128 stands for zero in the data rows.
Each row below has a hidden score, from 0 to 30, with 15 about the middle. What is it? The score is a weighted sum of the row's numbers plus the product of two more (or one squared), each taken from its middle value.
[175 102 148 109 101 153 086 142 125 116 119 085 198 128 075 113 109 141 153 115 134 083 121 094]: 16
[183 098 208 146 140 123 128 094 158 088 124 085 074 147 094 116 158 106 147 136 125 129 080 110]: 20
[154 086 141 095 084 157 105 121 087 193 076 152 145 148 107 110 078 143 132 172 133 193 076 105]: 23
[122 175 117 115 160 113 115 051 141 072 112 173 138 087 088 101 120 156 195 201 084 122 080 107]: 7
[162 130 127 143 173 091 115 109 159 160 093 134 108 174 130 100 115 151 141 229 082 136 137 164]: 10
[082 157 082 107 113 074 199 195 124 134 239 113 094 079 135 127 150 131 122 063 160 255 170 108]: 12
[145 086 082 127 226 141 189 140 161 159 187 124 112 161 186 103 163 179 111 128 085 108 151 110]: 16
[140 084 120 133 137 163 081 169 150 082 151 133 180 078 092 102 090 143 111 152 112 109 129 093]: 15
[148 137 073 109 132 089 086 119 127 103 080 089 099 106 196 111 090 104 133 110 053 166 150 117]: 15
[078 211 091 107 112 108 115 167 166 104 105 240 177 101 096 113 102 136 114 168 217 104 189 167]: 11
[205 246 087 127 126 095 107 145 131 107 144 173 167 126 077 255 146 131 211 126 220 143 127 097]: 22
[107 096 093 205 253 069 148 054 119 118 123 157 136 085 090 168 139 145 163 117 096 087 135 143]: 15
[122 099 071 090 153 085 172 131 181 157 120 102 107 082 171 120 139 155 107 094 095 112 190 128]: 14
[230 085 069 129 153 084 104 137 126 153 151 115 088 181 171 102 142 110 171 188 071 123 156 092]: 22
[091 085 165 162 214 157 155 120 155 134 166 112 087 176 109 182 121 151 114 083 082 089 105 149]: 17
[207 246 173 103 120 222 235 150 194 188 235 171 255 137 101 178 190 112 201 125 219 148 127 206]: 14
[106 087 254 168 122 165 132 126 142 228 151 108 098 222 152 149 136 104 126 097 091 131 101 093]: 21
[077 126 106 116 107 072 134 196 096 134 208 197 102 105 121 100 144 114 160 089 166 111 121 110]: 16
[088 130 120 158 144 098 114 074 091 113 147 088 136 113 102 124 115 102 099 134 104 166 124 147]: 10
[222 093 128 143 130 112 128 097 104 079 110 119 084 134 105 121 127 108 113 205 118 147 075 103]: 17
[097 112 092 093 102 160 088 137 217 110 092 090 113 084 199 169 113 115 105 090 113 180 232 105]: 13
[144 121 132 150 070 098 120 191 144 072 144 102 124 087 107 167 163 125 137 120 105 106 158 098]: 15
[132 116 136 132 125 078 219 087 170 082 113 138 123 081 095 130 163 113 115 136 122 098 169 091]: 17
[134 160 118 187 158 115 146 132 129 070 157 095 095 108 127 104 125 115 101 153 073 109 085 120]: 11
[200 236 125 204 104 099 123 173 132 092 143 211 140 093 148 176 123 135 152 138 194 110 095 150]: 13
[156 145 175 132 117 161 111 142 099 150 136 111 133 139 117 170 096 108 175 089 111 117 087 102]: 14
[136 126 179 143 084 180 093 089 064 177 090 095 179 170 127 107 131 105 156 123 080 147 093 102]: 23
[052 132 085 095 077 121 145 125 164 112 089 118 110 105 154 118 128 102 093 062 141 139 139 195]: 16
[129 088 168 112 070 178 106 141 056 227 174 115 185 164 082 123 141 106 167 106 085 176 085 093]: 23
[180 128 135 209 178 096 113 118 177 176 095 103 092 082 085 121 091 135 146 098 152 103 154 134]: 15
[081 150 150 193 100 147 129 100 068 101 160 100 211 138 190 101 075 115 131 130 110 159 101 127]: 21
[225 093 158 169 140 088 126 167 182 115 156 094 100 087 117 205 139 203 102 159 128 172 152 113]: 10
[127 096 130 145 104 124 105 153 077 106 114 092 120 106 107 102 127 143 113 167 124 123 121 101]: 11
[099 107 175 133 085 146 122 134 057 141 136 119 158 162 071 154 179 114 132 151 117 159 078 097]: 14
[131 116 112 130 084 091 120 106 119 073 107 113 115 111 080 119 118 103 138 130 146 085 078 167]: 22
[124 096 097 103 131 071 111 116 165 100 126 109 126 126 167 134 128 142 129 129 160 129 133 158]: 14
[133 148 089 112 140 134 176 120 102 160 159 082 076 143 143 144 164 156 109 196 106 133 131 098]: 8
[130 109 138 154 115 091 102 146 140 099 180 087 096 134 083 133 129 127 102 172 095 093 140 117]: 16
[135 117 128 144 118 176 115 115 111 135 106 104 153 170 098 157 082 104 140 109 104 124 099 091]: 20
[175 089 170 107 153 151 170 159 102 117 117 140 110 128 083 106 092 154 093 091 155 124 108 109]: 17
[134 095 154 116 114 125 173 168 182 124 093 201 137 143 075 107 088 140 171 111 117 113 171 149]: 19
[110 115 122 116 109 133 096 120 086 200 077 094 091 110 133 154 174 135 137 126 092 176 082 109]: 13
[069 125 138 109 114 126 101 130 110 158 121 124 098 187 108 136 146 105 103 101 124 159 078 102]: 14
[106 216 125 127 139 194 150 064 075 172 117 112 143 169 153 139 107 128 140 129 059 163 133 111]: 10
[103 122 129 127 077 086 101 132 137 073 097 165 093 115 140 105 115 103 123 085 143 091 213 098]: 19
[147 125 088 091 107 143 082 133 178 116 119 096 103 155 120 153 149 186 096 180 131 107 171 175]: 25
[107 173 148 143 109 157 119 086 065 195 120 123 136 100 089 114 164 150 189 146 083 123 118 096]: 7
[138 138 088 119 122 105 104 128 158 134 109 087 101 078 101 136 120 139 139 153 095 106 132 109]: 10
[105 177 157 164 120 218 112 088 098 171 133 082 118 169 177 164 086 108 169 126 116 175 095 091]: 13
[123 094 132 134 071 098 102 126 147 100 114 132 156 162 126 153 091 097 093 101 162 129 115 131]: 19
[119 109 130 111 194 122 157 095 100 086 137 091 111 081 140 136 137 188 147 155 128 134 092 116]: 5
[180 119 191 113 115 160 148 200 112 129 170 122 154 152 110 192 127 099 134 109 137 136 090 127]: 17
[141 140 133 160 136 115 085 134 142 095 169 126 163 087 074 148 103 165 111 148 104 093 133 088]: 10
[153 086 123 167 128 132 157 131 068 094 153 140 149 146 152 109 133 094 107 148 134 158 134 139]: 21
[111 117 106 112 081 079 093 163 158 082 132 118 126 106 079 121 098 114 113 116 204 086 138 131]: 25
[162 138 074 111 174 081 164 151 117 080 138 120 097 103 177 122 095 141 094 125 129 086 164 117]: 13
[177 110 070 097 141 133 086 142 080 065 162 115 200 087 102 117 096 100 111 186 082 088 080 150]: 16
[147 206 105 229 107 116 185 166 069 093 248 194 175 169 166 123 189 165 129 120 221 142 081 118]: 17
[088 226 119 104 072 093 134 210 149 157 173 246 144 097 141 136 179 104 095 059 178 130 141 112]: 13
[109 180 140 100 095 139 170 183 078 133 255 084 167 096 121 110 169 110 155 085 185 106 093 169]: 17
[125 116 144 148 070 144 099 115 096 169 083 125 146 140 134 110 101 100 153 123 137 178 091 120]: 20
[070 168 133 158 070 102 086 173 132 090 087 255 138 111 100 158 111 118 145 113 159 126 127 218]: 17
[125 109 161 181 156 102 167 098 143 097 121 087 077 119 125 111 125 133 104 134 093 108 122 119]: 12
[184 119 071 144 125 099 118 160 143 132 127 099 076 113 098 142 094 106 137 181 082 138 149 111]: 15
[074 084 141 092 106 167 082 144 134 107 120 180 197 170 150 180 126 105 161 119 169 150 125 130]: 19
[158 115 169 142 081 092 107 084 106 112 108 095 121 109 098 176 178 109 134 157 152 155 101 093]: 13
[112 099 138 090 130 117 096 129 113 074 125 089 145 091 135 102 187 095 164 126 139 107 103 088]: 13
[089 090 120 169 118 119 107 112 085 136 160 105 088 101 122 115 184 124 114 138 068 114 108 097]: 12
[068 093 078 136 181 122 129 113 223 180 126 107 135 149 154 109 189 161 152 141 084 114 183 149]: 13
[051 184 109 104 183 080 167 154 089 071 091 179 100 101 083 117 165 124 123 069 164 139 105 135]: 19
[132 121 144 102 137 077 195 098 153 117 111 084 092 075 117 112 139 148 092 117 137 123 155 099]: 10
[071 090 150 090 083 210 178 095 055 190 111 185 135 152 142 160 081 216 144 128 133 114 090 098]: 16
[078 099 198 091 092 144 155 102 126 131 148 105 165 201 117 115 101 094 116 072 171 170 099 178]: 17
[124 154 105 091 161 114 123 103 167 140 078 144 104 106 238 136 099 165 099 116 121 109 231 143]: 8
[104 115 184 135 108 067 143 075 192 072 097 118 167 109 080 107 197 099 162 107 097 090 123 130]: 17
[227 124 093 095 128 131 102 153 209 149 082 085 092 102 175 111 114 158 095 126 088 125 142 108]: 14
[108 136 072 098 161 074 154 150 136 068 113 100 080 097 234 160 103 092 158 120 081 090 118 091]: 22
[195 091 069 088 135 147 113 080 150 176 085 086 083 167 248 110 133 141 091 239 172 112 246 113]: 17
[084 112 111 106 079 092 113 122 193 070 117 129 138 119 085 118 136 107 119 113 148 155 124 089]: 17
[186 116 139 102 124 117 169 094 111 075 168 082 169 103 082 106 144 115 123 172 126 221 113 166]: 13
[106 114 090 102 071 092 080 148 153 089 133 146 094 120 100 128 077 102 137 072 161 092 148 121]: 29
[153 113 102 136 175 111 091 143 152 163 118 117 078 136 111 107 122 111 130 146 112 121 173 168]: 16
[084 087 090 126 079 135 139 103 172 068 104 163 134 083 126 129 083 094 107 141 192 112 128 112]: 19
[121 085 100 109 122 070 090 137 169 082 127 115 081 081 170 111 107 134 095 118 091 127 160 111]: 12
[103 109 091 089 096 121 141 182 175 143 152 135 107 083 175 163 139 142 137 078 157 151 178 093]: 13
[110 095 195 110 073 158 097 187 139 168 078 173 136 171 145 132 086 114 135 070 134 087 116 120]: 20
[154 127 141 125 106 076 202 117 140 072 122 118 102 090 113 102 165 115 120 117 106 129 133 094]: 16
[066 094 075 096 096 138 087 103 128 120 078 114 088 078 173 147 084 097 119 120 122 217 247 113]: 12
[151 159 167 133 111 180 122 072 056 107 123 185 085 159 152 156 085 142 134 108 158 110 103 113]: 16
[074 103 194 170 177 172 144 097 135 223 131 124 106 208 109 108 154 104 136 069 088 150 104 122]: 17
[086 208 163 140 099 128 094 101 118 165 133 134 121 224 142 108 121 092 175 080 087 090 078 097]: 15
[171 095 086 122 161 069 095 142 159 074 083 124 077 114 105 103 114 135 139 133 083 105 135 153]: 21
[068 207 147 165 102 141 113 157 116 122 109 255 176 146 075 166 119 119 174 122 187 124 076 142]: 12
[066 123 070 089 081 107 236 055 116 092 103 095 086 103 098 141 082 101 124 204 126 168 180 137]: 10
[074 145 069 144 094 103 115 169 140 132 177 132 087 104 114 110 110 108 113 086 143 127 201 102]: 18
[090 115 109 155 136 090 086 127 124 140 121 174 163 167 079 101 089 151 177 165 217 117 101 126]: 14
[168 128 101 124 139 082 132 141 146 153 123 084 136 097 103 131 120 153 104 152 068 109 136 110]: 12
[107 106 144 091 093 172 097 144 085 190 081 148 122 145 103 107 131 147 154 113 100 146 134 104]: 13
[133 093 187 152 189 103 132 077 145 153 108 218 251 249 159 118 151 156 172 121 216 166 089 110]: 28
[091 089 127 159 160 165 130 145 074 146 166 103 075 123 153 164 129 100 148 099 112 121 111 113]: 14
[119 110 149 155 129 151 109 171 157 142 085 149 077 157 184 102 123 120 107 190 103 105 123 170]: 14
[187 089 121 120 146 071 108 156 185 160 085 169 089 097 127 126 149 130 126 122 126 119 187 169]: 17
[062 091 161 136 137 147 088 147 141 141 142 138 164 133 081 132 106 121 115 060 105 085 103 097]: 16
[160 109 077 111 071 106 100 147 129 073 123 104 118 086 105 108 190 094 092 175 052 093 112 119]: 16
[118 088 071 112 081 092 172 099 129 070 128 109 108 126 113 121 112 129 108 193 131 194 170 123]: 13
[118 134 177 132 115 113 238 115 128 067 106 155 110 124 101 107 094 098 097 068 146 120 124 205]: 22
[066 098 070 159 135 134 132 107 173 164 160 125 102 089 128 146 139 150 105 152 093 136 166 181]: 9
[064 089 080 117 073 081 149 141 167 186 110 134 084 121 122 104 084 115 103 079 177 154 175 158]: 16
[238 100 153 114 116 108 123 163 131 128 121 145 096 131 085 113 121 145 116 101 135 141 158 095]: 23
[197 093 089 123 115 093 096 157 092 094 163 093 077 093 164 138 174 135 098 174 074 091 169 098]: 13
[156 129 088 089 176 116 136 085 113 174 109 115 120 201 223 120 190 172 104 161 127 084 226 125]: 12
[096 123 139 184 226 096 159 181 224 108 199 126 149 105 111 109 174 179 110 086 075 164 193 148]: 12
[192 091 170 131 137 142 103 214 144 135 118 174 118 098 076 109 080 156 139 087 147 123 102 126]: 17
[119 156 139 120 160 184 115 065 111 126 092 133 114 112 118 114 127 128 174 130 093 143 097 187]: 10
[103 095 151 090 140 069 208 066 115 086 104 086 110 077 097 104 162 103 121 157 135 181 092 095]: 13
[119 198 176 137 125 166 093 125 107 167 082 126 152 165 135 113 095 098 148 129 093 122 100 132]: 12
[120 255 137 147 148 100 234 175 080 069 215 153 173 140 199 113 212 105 111 163 236 136 087 177]: 7
[145 148 137 120 086 174 163 117 073 127 132 096 169 150 090 112 096 105 146 129 110 137 087 099]: 16
[093 232 098 092 113 118 171 148 084 143 174 241 121 093 185 108 152 135 100 118 158 179 143 111]: 6
[143 086 121 108 140 113 154 083 137 103 123 100 079 123 113 114 138 165 131 166 126 135 118 093]: 13
[108 129 197 106 086 121 201 063 069 151 087 092 123 144 101 106 096 119 138 132 133 249 075 107]: 13
[158 118 145 107 127 067 113 126 148 078 130 094 151 078 140 221 164 149 119 189 114 082 139 090]: 11
[137 095 163 109 125 103 181 071 157 090 082 093 096 114 100 143 120 108 111 093 162 196 134 101]: 16
[136 175 117 089 136 087 102 132 162 106 124 124 077 074 139 116 147 146 139 158 125 159 122 158]: 10
[088 127 128 115 071 156 082 117 070 153 123 142 122 111 128 148 148 235 164 128 077 158 090 113]: 4
[249 123 108 101 100 095 147 154 170 120 090 091 094 083 183 117 190 217 121 161 127 132 127 094]: 11
[134 105 078 121 154 109 092 093 110 073 123 138 076 085 106 112 080 158 091 153 140 130 104 108]: 14
[066 130 201 156 234 137 080 152 059 186 121 206 210 233 090 117 092 141 168 098 167 086 094 162]: 13
[132 161 161 182 120 161 088 062 108 094 090 099 135 164 146 108 089 100 108 091 132 166 130 097]: 14
[139 134 230 112 073 160 118 125 109 206 103 154 107 221 144 111 144 139 144 083 089 135 078 103]: 15
[067 144 089 241 168 131 223 222 185 134 102 181 080 087 198 183 120 206 099 109 177 086 123 212]: 9
[111 248 163 166 158 142 201 241 097 081 220 161 162 090 138 115 227 111 113 178 250 086 083 171]: 8
[214 109 070 115 213 092 139 163 129 138 136 131 109 101 164 112 113 126 156 132 123 097 167 097]: 19
[093 090 172 165 157 173 126 130 101 113 172 106 104 147 180 117 163 100 151 121 111 130 109 102]: 15
[177 085 086 120 123 106 112 146 213 145 126 168 080 089 186 138 119 255 096 122 106 156 202 122]: 11
[181 094 072 092 167 149 087 133 187 173 117 103 098 130 161 138 213 191 097 125 129 096 145 196]: 22
[125 173 162 098 101 104 119 132 122 110 081 089 167 154 106 121 086 127 137 125 148 140 090 097]: 10
[139 089 099 171 141 073 096 158 149 064 212 091 080 096 096 114 166 126 104 133 075 126 165 115]: 24
[137 126 085 160 157 089 132 110 154 104 103 104 111 104 090 103 089 121 101 146 079 117 102 146]: 14
[149 103 143 133 106 152 105 128 086 099 098 095 169 105 120 103 140 095 122 155 117 129 108 091]: 22
[087 086 115 147 209 169 144 076 058 122 115 104 121 083 080 138 135 112 111 126 066 108 112 137]: 14
[113 168 202 163 090 143 135 108 118 186 123 090 134 210 135 109 173 093 131 096 047 173 105 092]: 16
[080 096 080 165 080 068 085 087 122 075 075 159 124 084 158 120 084 107 096 107 198 102 107 106]: 17
[152 095 156 103 069 212 114 151 070 139 112 180 210 145 074 111 192 093 165 135 124 094 148 105]: 24
[133 127 182 141 127 136 133 086 122 168 125 099 141 163 120 107 125 126 115 135 124 184 095 139]: 11
[087 107 122 155 161 093 200 112 154 085 137 130 086 112 095 131 105 117 091 116 087 100 091 093]: 16
[057 120 090 131 109 104 113 164 128 151 151 161 109 115 115 102 113 134 157 075 138 164 185 099]: 13
[206 124 152 134 110 155 160 149 144 120 130 104 114 184 122 166 086 112 134 120 133 130 098 215]: 23
[077 114 222 115 181 166 103 183 059 153 129 199 181 181 099 119 093 114 196 075 214 101 095 196]: 14
[057 108 106 165 131 099 109 146 089 139 158 158 095 093 123 175 094 095 104 075 165 140 121 134]: 13
[105 111 081 140 107 089 093 153 174 070 098 124 103 111 138 107 148 120 113 176 110 100 082 207]: 14
[132 160 228 125 142 206 140 072 071 125 120 093 180 125 095 154 099 103 162 126 143 135 092 157]: 8
[202 174 068 136 171 088 165 121 129 099 076 092 109 107 072 102 078 105 119 174 148 116 108 096]: 15
[125 096 084 173 254 111 123 163 196 200 214 142 127 134 124 113 169 186 106 136 117 178 167 164]: 11
[161 098 126 102 167 077 108 085 151 127 110 087 084 119 213 138 183 138 135 131 128 091 139 148]: 12
[118 110 105 120 153 076 104 125 142 128 114 087 081 079 134 106 113 113 105 105 128 152 227 131]: 12
[098 184 132 143 127 177 113 104 084 106 116 084 159 097 159 164 084 178 151 166 125 115 093 150]: 1
[102 151 175 191 198 079 155 126 202 082 174 083 173 125 072 118 138 123 091 070 100 153 154 159]: 18
[178 090 100 110 118 068 096 109 158 099 079 097 086 083 191 133 117 096 118 153 092 123 170 105]: 20
[122 197 117 156 115 145 087 080 092 100 088 085 113 109 218 136 097 142 141 172 102 139 099 097]: 8
[060 146 119 097 143 079 095 149 162 110 144 161 097 078 104 109 137 094 090 089 169 121 112 174]: 19
[132 149 155 102 073 174 115 152 055 159 142 145 213 146 076 110 088 108 122 149 101 147 095 169]: 13
[071 175 075 147 175 126 146 147 190 166 097 223 158 128 203 156 163 167 101 138 164 099 128 215]: 10
[181 116 112 133 113 089 134 060 168 095 116 123 079 084 129 178 160 189 101 165 096 109 188 163]: 17
[082 102 118 098 071 128 208 130 060 136 152 127 141 125 081 133 116 106 096 176 108 255 098 090]: 22
[071 151 103 105 070 173 124 088 173 163 078 255 113 083 125 119 077 092 113 160 188 104 121 238]: 12
[075 134 109 137 137 099 153 089 071 087 118 134 125 086 095 139 094 104 094 143 116 170 137 171]: 9
[124 130 151 117 162 158 148 175 075 128 150 185 130 198 109 112 139 184 120 114 146 081 085 167]: 21
[155 133 114 112 137 099 090 125 156 155 075 104 114 098 084 168 168 131 165 147 121 145 091 178]: 12
[100 103 178 091 120 162 167 106 082 204 130 113 189 134 092 134 130 130 154 150 121 171 127 120]: 20
[131 167 118 150 117 127 143 100 080 075 098 113 109 077 083 103 145 108 149 136 085 118 101 099]: 12
[118 090 125 134 087 119 083 164 147 105 118 141 116 149 106 133 080 106 166 069 160 166 131 153]: 23
[150 128 147 140 178 150 142 133 095 075 126 165 095 100 102 139 085 125 093 094 146 096 127 104]: 16
[117 126 122 124 107 127 096 122 102 164 094 151 079 096 076 122 159 111 185 151 074 096 108 112]: 13
[172 183 178 125 130 185 147 128 117 120 098 172 107 159 149 114 088 100 106 118 126 118 112 100]: 15
[142 091 113 138 168 096 095 111 138 075 119 105 128 104 082 108 122 153 136 117 109 157 137 169]: 21
